Rotation paths and how fast each direction turns (degrees per step)
Each turn is a multiple of 5 degrees from 10 to 175, or 0.
Each row of a path follows its step; steps can be skipped.
path 1
step 0: [ -9  -9  -2   4  -7   1   4 -10  -1   2  -1   3 -19  -4  -9   4   3   6
   3 -11   1   3  -7  -8 -14  -5   5   9   9   5  20  -4   5   3   1  11
   1   2   6  -7   3  -3 -18  -5   7  -8 -18   3  -5 -11  -8   6 -20  -8
  11   8   9   4 -11   1  18   9   2   7   7]
step 1: [ -4   4  13   8   8 -10   6  -4   3   9  -8  -7 -10  -1  -5  -8   9   0
   6  -7   2   3   6 -18 -18   2   2  10  13   1   1  -8  -4  10   4  -3
  -3   4 -18   7   6   5  -7   3   6 -17  -3  -3  -2 -30  -5  -5   3  11
   0 -12   0  -4  10  -8  -4   9  -3 -10   5]
step 2: [ 11   2   2   8   6  -1   2 -18  -8   3   7  -3  11  10   0  -1   4   8
   2   7   5  -3  16  -9  -3   7   7   5 -17 -14   1   2  -6  18   2   9
  -9  -1  -4  14 -13  -6  -7  15  -1   2  -2  -5   9 -12  -7  -5 -13   3
 -11   5  -4  -3  24   8  -1   0  -3  -5  -7]
step 3: [ -8  -1   4  -4   0  12   1 -20 -13   5   0  11   2  -9 -10 -17 -13   8
   0  21   5  -9  -4  11  -2   6   5 -17  -3  -1  11  -2 -12   3  -3 -15
  -8   2  -1   2 -14   9   7   6  -1  12  -2  -9   3   0   5   6  -8  12
  12   7   8  -6  15   2   4  -7  -3   4   1]
step 4: [  2  -4   5 -14  -9  20   3 -13   7   6   9  -8  -1  -7   2   7  -7   6
  -1  11  -1  -9   2  12 -26  -8   6  -6  10   2  -8  -6  -8  -8  11   2
  13   8   6   1  -1  14  -4  -5   1  -3   7   9 -10   4  15   4  -9  -8
   9   7  11  -4   5  10   1  13 -10  -5   3]
step 8: [ -4  -4  -7  -5  -8   2  -3   0 -17  -1   7 -23  -4  -2  -3  -5   2   4
  23   2   0  10  -6   0  -5   1   2 -18   7   5  19   7   1  16   2 -10
   4   6  -6 -14   8  10   0   9 -12   0  -3   4 -17  -2  11   1   8  -8
 -11   2  10   4  -1   3   2   1 -10   9   5]
step 9: [ 16  -1  -9   2  -7   1  26  -3  12  -1  10 -14  -4  -2   6 -11 -10   7
  11   3  -4   4  -4 -12  -3   5  13   4   6   5 -12  -3  13  22   5   3
   6   3  14   0   2  14   2  -1   4   2  -3   1 -10  -9   0  -8   3   3
  -6   7   7   7 -11  -5   1 -11  -9  -9  -6]
step 12: [ -2   1   2 -15 -18  -6   8  -9  -4   0  -7  11 -15  11  16  12  -3  13
   6   4   5  -2 -12  15  -8 -12   4   0   8   7  15   6  -2   1  -3  -3
  13   8  -9 -11   7 -11  -7  -2  -6   7   0 -14   1  -4  -8   5  -2  16
  -2   0   2  13   5   1  -3  19   1   0  -6]
step 15: [ -3   7  -3 -11  17   2   6 -24 -13  -7  -8 -12  -3 -12  -4  -4  10  -1
   2  -5 -11   1  12   6  -3   0   8  -8 -14 -10   4 -18   4   5   6 -12
 -16  11   2   9  -7  -3  -3   0  -8  -6   9  -7   8  -5   2   0  -8  -5
  -6  -6  -8   7  11   2   5   7  10  -5   0]
Directions:
[-4 -4  0  0  0  0  3  2 -2  1  0  1 -3 -4 -2 -3 -1 -3 -1 -1 -1  2  2 -2
  4  0 -2 -1  2  4  4  1 -2 -1  1 -1  0 -2  1  1  1  2  1  4 -1  2 -3  2
  1 -1  0 -2  4  0  1  0  1 -4  4  1  5 -1  2  4 -1]
140
[-2  3  0  1  0  2  3 -1 -2  4  0 -3  4 -1 -3 -3 -2  2  4 -3  3 -1  2 -1
  4  2  0  2 -4 -1 -1 -2  4 -1  1  0 -2  4 -1  1 -1  4  0 -1  0  0  1 -2
  0  2 -1 -1  0  3 -3 -1  3  1  0  4  1 -1 -5  0  3]
55
[-2  0  2 -5 -1  3 -4  0 -1  1  2 -1 -3  1 -1  0 -2 -1  0 -3  2 -1  3 -1
 -2 -2 -1 -2 -2  1 -1  6 -2  1 -1  5  4 -1  0 -1  2 -2 -3  0  0  0  0  2
 -1  0 -1 -2 -3  1 -6  2 -4  1  1  4  0  0 -2  4  0]
175
[ 1  0 -1  0 -2 -3 -1 -4 -1  3 -3  1 -2 -1  2  2  1 -1  1  1  0 -2 -2 -1
  1 -2  2  0  2  1  1  5 -1  0  2  0  1  4  3  3 -1  1 -1 -3 -2 -5 -2 -5
 -7  3  2 -2  2 -2  1 -1  0  0  0  2  1  0  1  1  4]
90
[-1 -3  2 -1  1  0  0  3  0  3  1 -3  1  2 -3  3  1  2  2 -1  1  2  1 -2
 -3 -3 -4 -1 -1 -2 -3  1 -5 -3  1 -1 -2  0 -4  2  2  2 -2 -3 -1 -3  0  2
  0  0  3  4  0  1  4 -1  2 -3 -3 -2  0 -3  0  1  2]
110
[ 1 -1 -3  0  2  1  1  0 -2 -2  0  2  3 -1 -2 -2  1 -1  2  2 -1 -3  0  0
  4 -5 -2 -5  1 -4 -2  1 -1  0 -5 -3 -1 -2 -1  6 -2 -2 -3 -2 -2 -3  1 -2
  1 -1 -2  1  1  0  0  1 -2  1  1  2  3  3 -1  1 -4]
85
